Rotation paths and how fast each direction turns (degrees a step):
Each turn is a multiple of 5 degrees from 10 to 175, or 0.
Each row of a path follows its step; steps can be skipped.
Path 1:
step 0: [ 40  -5   1  42 -35 -27   9   6  14  -6  -6 -43  13  12   3  12 -15  18
   8  24  13   5   3 -19  10   9  -9   2 -14 -10  -3  -1   6  -3  12 -35
 -11  28  -3 -12  43  29]
step 1: [ -7 -18 -20  31  23  22 -13  37 -29 -32  -4  11  -5  -3 -27 -12  37  20
  22   9   0  37  22  -8  -2 -23 -21  -2  19 -12 -16 -24  23   8   2  11
 -22   6  12  19  12  13]
step 5: [-15  16 -20  27   6  15 -16  46   1  12 -12 -14  48  26 -12   2  12  17
 -16 -23 -21   8  -2 -12  32   5  18  -3  44  24  10 -13   1   3   6  -2
  13  36  11  21  -2  13]
step 6: [ 27  20  -2 -12   3 -32  -6  -6  10 -24 -31 -15 -10  38 -39  -8  19 -12
  32  10  12 -25  22 -12  -1   1  -9  20   3  20 -16   2  11 -18  25  16
 -14  20  -2 -20 -25  39]
step 7: [  6 -25 -13   3 -30 -11  -5  44 -42  12 -25   4  -5  -2  13 -24  -5  -1
  -7   8 -12  28   2  38 -32  12  -5  17 -14  22 -27   7   2 -24   6  -8
 -29   8  31  -8  25  13]
step 8: [-19   1 -25  20  -8   3 -27  24   9 -33   9 -14  23  -7  33 -10   1 -23
 -15 -11 -40  -9  14  18   5  -5   0   3   6 -22   0  -1  47   5  -2  20
  -8  40 -33   6 -31   7]
step 9: [ 20   7  13   2  32 -44   3   4  25  -1 -31  26  29   9  21  11 -17  -2
  19 -12 -15  12 -13 -20   1   7  -3  17  33  37  16 -14   9   6  31 -13
 -30  19  22  -2 -24   7]
step 10: [ 33   3 -36 -14 -22  16   7 -33 -16  10 -17 -29   9  16  -4   2  20  15
 -11  24   6  24 -12  -1 -24  26  10  16   2  19  -4 -15  26  -4  -9  35
 -24  25   9 -10  13  45]
step 11: [-38  -7 -36  26  21  -8  -4  15 -14  17 -38 -21 -18   0   8   5  -4   0
  19 -15 -37 -24  18   4   4   7 -35 -11   5  11 -29 -10  30 -27  -9  -5
  -8  23 -13  11  34  -1]
step 12: [ 14  14 -15  32 -24 -23 -37 -11   3 -16   3  12   1 -16   5 -26  20  -2
   7   0 -12   4 -24   1  29 -24 -22  26  -1  33  13  30  19   6  44   6
  -7  39  13   2 -15 -16]
Speeds:
[  4  -2   1   2  -2   2   4  -7  -7  -1   1   5  11  -6  -6   4  -4  -6
  -5  -1  -1   4  13  -1  10   2  -2   5   4   6  -4   4   1  -4   0   0
   2 -16 -10  -5   2  -5]	0
[ -1  -9  -8  -5  -6 -12   0   1  -5  -3  -1  -3  -5 -10   2  -6  -4  -3
   3 -10  -6   2  -9   5   2  -7   4  -8  -4   2  -5  11  -6  -1   3   4
   2   0  -8  -3  -3  -2]	80
[  7   6  -3  -2  -5  11  -1  -3  -8  10  -1  -3   5   0   4 -10  -6   3
  -5  -8  -2   4  -3  -6   4  -1   1   3  -6  -9  -6 -11  -6  -8   0  -5
   6   7  -1  -3  -8   1]	135
[ -2  -7   3   4   2   3  -4  -2   4  11  -7 -14   2   8  -7  -2   7   2
  -3   0   1   1  -7 -16   0   0  -5  -1   0   8  -1   7  -5  -3   0   4
   0  -1  -9   3   7  -1]	65
[ -4  -2   6   7   1  -7   6  -4   6   1  -6   3   1  -5   1  -4   2  -5
   2  -1   6 -12   4  -3 -14  -3  10  -2   1   1  -8 -12   4  -5   3  -4
   4   2 -11  -4   1  -2]	160
